In the rows, zero is written as 128.
The same turns and mirrors carry the whole set onto itself, and each row onto the other rows of its family. Which rows share a family with each named row? Give them in list order.
These 32 rows form 4 families of 8 rows each.
Vom: [100 154 101 135 129  96  97 100 144 104 107 128 139 117 121]
Loga: [ 98 119 128 130 155  96 131  88 146  83  94 131 162 134 146]
Bifan: [153 129  91 140 165  97 118  93 129  91 108 122 149 148 121]
duz: [124 114  96 135 164  76 125 117 130 102 116 150 149  96 129]
buzuz: [101 138 116 137 164  76 124  95 142  89  86 133 180 124 126]
lenus: [137 142  89 140 165 101 116 104 129  91  92 111 134 154 133]
tebut: [113 156 129 105 143 100 111 109 119 104 104  96 159 157 137]
rito: [137 128 130 109 159  71 152 113 125 102 123 135 163 144 134]
Fudu: [138 136  97 150 152  91 123 118 129  84  90 113 134 149 133]
podi: [124 132 109 141 171  88 111 121 131  97 134 151 153 100 138]
Sonev: [139 161 104 114 155 101 102 132 118 110 129 132 128 118 131]
dife: [148 121 132 104 179  88 137 122 116 100 101 128 158 135 147]
samen: [137 116 117  98 173  84 147 119 115 103 106 130 159 145 137]
Peda: [115 159 129  91 145  96 122 102 127 104 105 100 142 150 136]
pere: [ 96 152  93 130 135 102  96 109 138  90 107 117 144 104 123]
Gat: [121 157 116  94 144  90 126  97 140  98  83 104 148 153 130]
bif: [146 148  91 104 149 100 106 131 111 113 126 124 140 121 129]
vema: [135 129  84 141 159  92 118 111 118  78  90 115 142 146 124]
Bel: [111 155 118  93 145 110 118 111 123  92  98 101 151 153 131]
das: [ 89 123 121 123 160  88 137  96 142  82  88 124 163 126 129]
nir: [111 161  94 126 158 106  84 104 145  94  95 122 139 112 134]
sisa: [130 129  97 149 168  88 118 111 133  97 107 158 155 102 134]
sirug: [108 146 138  99 147  81 127 111 130 109 123 144 163  97 139]
kepi: [153 126 123 113 174  90 146 116 118 107 120 127 159 139 136]
Vobaz: [148 151 108  98 154 100 113 123 127 105 134 122 123 132 143]
mobud: [ 97 161 133  94 149  81 120 125 140 105 111 135 153 107 147]
dap: [101 139 126  85 149  95 125 116 134 115 124 135 159 103 135]
Suda: [ 93 163 101 126 139  93  95  99 141  93  94 129 141 113 134]
gib: [149 157 104 110 151  89 102 133 114 120 115 125 135 120 123]
begi: [136 119 104 134 163  85 122 113 140 101 104 159 137  98 131]
seva: [107 128 122 126 160  81 139  84 143  90  84 125 171 134 140]
kipo: [108 138 135  91 152  92 109 103 131 120 118 143 162 104 133]

Which other rows belong to the same family as sirug? lenus, Sonev, Peda, sisa, kepi, Suda, seva
Which other rows belong to the same family as buzuz? Bifan, rito, podi, Gat, nir, Vobaz, mobud
Which other rows belong to the same family as Loga? Vom, tebut, Fudu, dife, gib, begi, kipo

The same turns and mirrors carry the whole set onto itself, and each row onto the other rows of its family. Which rows share a family with each named row? Give them in list order.
These 20 rows form 4 families of 5 rows each.
lepo: [114 142 140 118 112 115 130 182 128 134 137 137 119 116 118 127 122  96
 110 145 148 104 128 100 112 142 129 145 161  98 118 119 110 149 139 118
 154 105 122 125 143 138 133 125  92 120 116 141 135 108 131 141 121 131
 136 118]
vugom: [137 130 134 133 142 120 131 138  99 102 104 140 154 138 127 114 125 159
 142 143  95 141 112  96 131 136 109 140 135 107 162 132 119 141 127 106
 154 121 115 128 128 137 132 123 121 129 125 152 135 128  99 120 100 152
 135 154]
kido: [130 151 136 111 110 121 146 167 134 126 142 117 111 136  89 118  98 135
 114 139 150 111 114 137 105 115 151 122 133 113 121 113 125 170 139 137
 119 131 133  93 144 121 117 141 108 126 106 145 134 116 136 135 164 109
 101 137]
Zonun: [125 127 132 140 156 134 141 130 114 113 119 166 144 125 130 108 138 143
 111 125 109 138 116 123 145 128 106 112 115 116 157 119 146 134 130 104
 130 153 147 126 158 126 110 134 128 147 136 139 106 106 133 123  97 164
 119 152]
mapug: [137 123 134 126 158 125 142 108 111 120 109 129 150 159 134 109 113 152
 145 115 105 150 119 124 126 123 124 139 129 133 151 153 136 133 118  96
 125 112 114 117 118 140 130 121 126 141 140 145 140 127 108 141 124 129
 132 157]
Laseb: [106 130 143 131 142 126 155 165 136 133 147 151 114 125 102 122 125 121
 101 146 115 136 106 128 118 126 110 122 133 100 140 104 148 177 127 103
 129 147 157 104 159 104 108 156 111 134 145 135 116 107 152 140 113 145
 117 142]
lokug: [129 139 135 132 127 107 138 173 112 121 116 124 126 129 104 122 122 144
 132 169 103 133 110  93 121 142 118 134 151  87 159 118 114 170 127 105
 161 111 131 121 148 112 125 138 113 109 120 153 135 123 103 124 107 146
 126 142]
feb: [137 132 131 132 143 131 125 132 117 117 111 134 139 121 153 112 124 121
 121 103 149 119 142 114 137 134 120 138 137 130 130 146 115 111 126 129
 135 105 112 142 131 170 133 114 118 133 110 137 132 116 118 122 120 147
 137 132]
seb: [120 124 139 140 167 138 149 122 129 125 125 149 130 131 136 105 124 139
 114 108 114 147 119 146 140 115 113 117 116 134 149 130 159 140 121 103
 105 146 148 114 148 127 104 145 130 148 143 128 111 116 140 132 117 151
 114 152]
piti: [108 141 150 119 128 119 137 166 145 144 144 123 103 127 129 122 109  95
 114 125 151 116 129 128 107 124 131 147 155 122 104 133 121 153 123 116
 128  94 121 114 130 143 128 134  97 122 125 127 145 118 135 148 147 120
 133 120]
gabog: [108 128 145 134 159 132 156 143 143 139 142 140 111 131 119 113 116 126
 108 120 118 145 112 148 123 114 117 122 128 124 137 121 159 166 118 103
 105 141 152 101 150 113 103 159 119 138 148 124 116 116 152 141 127 138
 113 146]
marot: [144 143 130 120 128 137 127 127 108  98 112 141 153 138 126  99 107 161
 133 105 138 120 117 133 131 107 144 126 116 139 139 131 131 122 142 138
 113 142 109 111 129 153 122 118 120 147 104 143 123 124 124 119 145 126
 106 150]
sisel: [138 142 132 114 126 132 144 135 130 121 129 117 127 146 112 107  93 144
 125 106 150 121 118 151 113 103 154 127 124 138 125 134 138 145 132 134
 100 132 121  93 128 140 119 133 116 140 112 140 129 121 136 135 166 105
 103 145]
gaz: [128 124 136 120 151 116 157 125 133 151 123 104 121 162 116 116 101 131
 135 123 120 147 122 137 113 122 141 134 138 129 139 150 142 158 112  90
 114  99 129 102 129 114 122 136 123 128 144 143 144 121 115 156 144 110
 124 147]
varut: [142 153 129 121 111 129 121 153  99  88 115 154 153 126 112 105 120 161
 129 141 130 109 111 109 131 121 133 122 122 110 145 109 114 130 154 142
 141 145 115 119 141 144 123 117 113 137  95 152 121 117 115 108 128 142
 108 145]
Ritu: [132 158 132 115 101 119 133 179 115 104 133 139 127 126  88 117 115 144
 116 160 139 102 108 112 115 125 139 119 131  96 134 100 110 160 150 140
 146 137 129 109 151 123 121 132 106 124  96 155 126 112 123 117 141 131
 104 139]
gobep: [116 131 134 134 140 127 146 156 117 117 134 167 135 121 107 118 139 131
 104 150 109 131 110 113 131 135 104 116 125  97 151 103 139 155 134 104
 146 155 155 119 164 111 111 142 115 139 138 144 107 101 140 129  94 162
 118 146]
pibap: [134 134 128 125 121 123 122 160 112 117 116 144 140 113 134 122 131 112
 115 133 145 105 135  92 131 146 121 139 149 101 132 127 107 122 140 126
 159 113 116 142 144 152 136 112 105 127 108 145 126 107 118 124 104 147
 139 123]
bazon: [123 135 145 128 147 130 135 136 138 132 126 120 117 129 151 112 111 112
 121  99 152 124 136 136 123 120 126 143 142 141 112 149 125 129 117 124
 115  94 115 123 122 165 128 127 113 130 120 127 142 123 127 135 145 131
 133 129]
nul: [122 135 137 124 132 104 153 165 134 149 128 102 105 143  96 125 108 124
 127 157 118 136 117 117 111 135 135 130 151 100 145 126 130 180 119  96
 137  99 141 107 147  98 119 147 114 109 133 145 142 119 112 145 134 120
 122 137]

Which other rows belong to the same family as gaz? vugom, mapug, lokug, nul
Which other rows belong to the same family as gobep? Zonun, Laseb, seb, gabog
Which other rows belong to the same family as piti? lepo, feb, pibap, bazon
Which other rows belong to the same family as Ritu? kido, marot, sisel, varut

The same turns and mirrors carry the whole set onto itself, and each row onto the other rows of its family. Which rows share a family with each named row? Give them in list order.
These 28 rows form 7 families of 4 rows each.
Vegut: [112  86 123 140 118 117 114 142 118 123 142 110 100 130  95 108]
vamun: [ 75 119 142 124 142 143 134 115 117 146 144 114 128 124  89 141]
mopom: [114  97 140 137 135 140  97 144 137 123 128 113  96  88 137 137]
sibi: [101 126 122 145 120 161 117 110  92 128 153 136 114  96 144 141]
Zan: [ 99 119 122 157 120 173 115 132 123 124 139 134  99 115 150 148]
zezug: [116  81 119 148 122 144 108 144 123 119 147 127  99  96 141 120]
koli: [100  95 146 114 124 114 101 146 124 134 124 105 103 133  98 124]
Zefa: [133 101 137 115 125 113 109 130 124 148 143 103 101 129 100 120]
Dokog: [107 107 139 122 110 126 112 154 119 140 129 109  99 149  98 121]
dotup: [101 121 122 135 132 173 115 105 108 146 154 137 114 118 143 148]
tus: [135  97 127 133 132 143 107 124 130 137 146 120  97  94 150 135]
vuse: [118  91 140 123 131 128 111 122 101 150 113 113 113 145  99 116]
Pinad: [ 81 121 130 151 138 171 106 115 117 122 137 132 107 112 141 155]
lopa: [ 99 112 132 140 140 163 118 103  91 148 120 130 123 145 111 136]
lizu: [128 103 130 136 118 128 108 133 111 124 147 115 100  80 137 127]
babi: [ 97 125 130 116 124 144 117 112 100 156 150 122 120 153  97 132]
vakab: [126 100 136 142 120 137 109 157 138 126 132 113  87 108 132 128]
los: [ 71 120 135 126 125 146 109 116 104 137 131 125 115 153 101 141]
reb: [119 106 134 152 149 175 112 113 107 139 123 131 114 105 142 136]
gof: [ 86 109 118 151 127 181 116 132 103 126 156 140 116 113 132 131]
gud: [100  78 136 125 131 131 122 120 136 132 135 125 110  93 145 139]
bol: [ 83 116 121 141 124 153 121 131  98 134 154 122 116 148  87 122]
Timul: [ 78 106 140 123 140 167 126 119 118 144 144 134 128  99 135 144]
Bom: [ 87 129 126 126 113 139 120 111  81 141 148 124 122 134 100 132]
dufeg: [117 107 135 119 110 106 113 132 101 138 142 109 106 118  98 114]
tum: [ 79 127 130 136 112 159 120 128 105 138 139 130 110 157 114 144]
Gug: [135  84 145 134 140 141 106 135 116 142 116 115 106 104 130 117]
dopo: [102  92 137 123 135 107 130 117 135 134 131 105 110 118 100 133]

Which other rows belong to the same family as bol? Vegut, zezug, gof
Which other rows belong to the same family as vakab? Zan, Dokog, tum
Which other rows belong to the same family as lopa? vuse, reb, Gug
Which other rows belong to the same family as mopom? koli, Pinad, los

The same turns and mirrors carry the whole set onto itself, and each row onto the other rows of its family. Which rows share a family with each named row? Give them in list order.
These 32 rows form 4 families of 8 rows each.
nez: [126 118 139 139 121 124 143 106 114 116 123 121 104 123 127  98 146 135
 141 116 132]
Vis: [135 149 150 124 104 140 147 149 127 123 121 152 149 142 130 140 116 119
 127 128 105]
mebel: [132 158 115 128 139 125 108 156 145 108 132 154 151 133 110 128 134 125
 121 122 123]
Mel: [149 145 147 125  95 123 149 115 146 120 127 145 146 128 118 130 119 125
 117 121 120]
Fusa: [125 160 112 130 146 134 126 143 149 119 116 146 166 136 121 120 131 122
 122 123 138]
pumuz: [157 123 153 168 139 130 130 106 128 102 132 119 150 123 100 153 124 120
 128 121 135]
ruvi: [106 123 118 146 143 111 124 117 111 141 147 112 158 156 134 122 149 127
 135 133 131]
pivu: [148 125 151 131 116 118 138 114 140 143 122 124 128 110 130 101 144 137
 128 115 119]
pob: [148 146 142 131 101 136 149 126 148 126 112 137 154 120 129 160 118 130
 127 120 116]
Rol: [119 133 120 126 136 177 110 126 133 116 132 124 138 139  99 159 129 132
 131 128 131]
Zez: [143 122 140 124 137 108 126 117 115 124 113 113 118 112 131  97 146 143
 132 115 115]
fufa: [161 122 150 165 145 133 148 131 144 101 121 136 134 131 110 131 131 116
 139 124 129]
bube: [136 107 133 162 131 136 112  96 111 143 138 114 125 122 123 152 130 130
 123 109 135]
Mapup: [130 138 140 144 118 111 120 150 118 126 129 138 116 118 139 146 163 133
 144 119  99]
Ritog: [150 123 149 156 151 149 142 110 137 100 117 112 155 122 106 137 133 124
 136 122 131]
dopa: [142 136 153 115 108 138 144 139 158 129 114 131 141 113 128 133 133 139
 118 112 107]
sisul: [123 150 104 130 143 130 123 165 139 118 112 122 163 138 119 133 138 127
 124 105 117]
Mena: [125 147 111 148 154 130 123 153 137 109 120 143 145 152 111 130 115 115
 128 132 142]
bil: [135 147 114 129 121 120 107 158 131 146 134 129 144 126 135 134 147 137
 132 108  96]
Zapu: [120  98 134 137 130 126 107 103 119 137 147 125 114 123 140 143 120 140
 125 124 127]
voti: [104 133 129 135 137 161 121 123 123 134 127 104 147 151 100 161 128 126
 120 127 140]
Kel: [119  92 130 156 145 122 130 102 123 136 144 142 119 118 138 149 131 138
 132 122 134]
bovo: [134 142 122 127 115 106 117 144 117 144 131 114 130 138 129 152 158 137
 144 125  97]
nak: [127 147 108 132 138 109 123 154 115 133 118 123 126 126 127 149 155 142
 151 119 104]
Tanag: [ 97 137 117 143 126 114 140 135 110 125 139 112 144 151 136 114 146 124
 154 129 124]
Sis: [118 138 127 127 132 163 114 129 117 106 142 110 145 153  86 141 127 124
 134 131 125]
nafuf: [100 117 134 159 134 125 105 117 101 127 142 133 114 128 137 153 128 129
 128 124 133]
Nokif: [128 122 137 113 125 123 147 122 117 126 115 133 117 108 137 106 136 148
 136 116 111]
ber: [101 137 117 140 142 132 113 130 109 146 140  93 155 148 113 121 135 130
 138 127 130]
poguv: [148 104 141 162 144 143 138 101 146 114 123 123 143 122 116 139 138 126
 113 105 138]
Zefe: [126 129 148 134 129 175 124 119 110 115 127 135 126 151  99 149 124 119
 124 130 131]
Bame: [ 98 127 119 140 138 128 143 114  99 146 135 115 151 158 123 141 151 132
 145 135 133]

Which other rows belong to the same family as fufa? nez, Vis, Mapup, Mena, Tanag, nafuf, Zefe
Which other rows belong to the same family as Bame? mebel, Mel, pumuz, Kel, nak, Sis, Nokif

The same turns and mirrors carry the whole set onto itself, and each row onto the other rows of its family. Which rows share a family with each named row? Give them in list order.
These 40 rows form 5 families of 8 rows each.
nutiz: [147 124 134 141 128 101 143 123]
kovuz: [147 121 125 150 133 103 125 127]
nazon: [103 143 124 105 135 147 124 122]
pibi: [128 134 117  99 143 123 143 146]
riviv: [122 122 134 154 123 135 123  98]
kipe: [135 138 121 103 136 110 133 147]
vuve: [121 148 138 110 126 159 131 117]
tevep: [117 143 129 118 122 163 136 117]
beda: [110 134 127 113 118 160 136 127]
Mabe: [117 107 127 143 115 135 116 105]
bute: [137 142 125 101 142 121 133 144]
Sir: [154 120 125 150 120 109 128 133]
Lobol: [145 135 135 103 139 131 127 151]
Gine: [133 130 132 108 139 128 146 157]
famig: [130 134 138 146 112 135 131  94]
Geda: [155 115 131 141 137 114 124 139]
mazo: [108 145 129 112 134 153 127 114]
naso: [126 131 127 104 141 117 153 144]
Ton: [127 112 125 151 122 134 114 102]
lipev: [122 126 128 145 101 141 128 104]
maket: [148 115 136 149 134 106 134 133]
zive: [140 132 138 116 143 127 141 157]
gamab: [120 130 120 150 116 136 120  99]
negev: [113 139 134 114 121 160 142 131]
fep: [152 110 132 137 127 111 117 134]
Rafaf: [100 126 124 109 127 149 137 124]
dos: [151 122 121 137 127  99 140 131]
Gis: [148 123 124 140 113 100 129 127]
vefu: [136 134 127 113 148 123 136 154]
kuvol: [115 125 130 145 125 137 114  98]
vizi: [145 116 139 150 136 110 122 128]
suv: [122 124 127 153 111 144 123 106]
Gog: [140 138 132 107 142 137 139 154]
dob: [133 126 125 152 110 132 133  98]
labak: [140 140 124 107 136 122 139 153]
lef: [109 141 128 115 131 159 134 130]
zedur: [153 122 125 136 123 101 125 128]
bufez: [104 131 119 113 130 154 126 115]
Tik: [109 147 120 111 126 155 131 123]
dezo: [125 121 125 145 104 136 121 103]

Which other rows belong to the same family as vizi? nazon, kipe, lipev, zive, negev, Gis, kuvol
Which other rows belong to the same family as vefu? kovuz, Sir, gamab, suv, labak, lef, Tik
Which other rows belong to the same family as mazo? riviv, beda, bute, Gine, maket, zedur, dezo
Which other rows belong to the same family as bufez? pibi, tevep, Geda, Ton, dos, Gog, dob

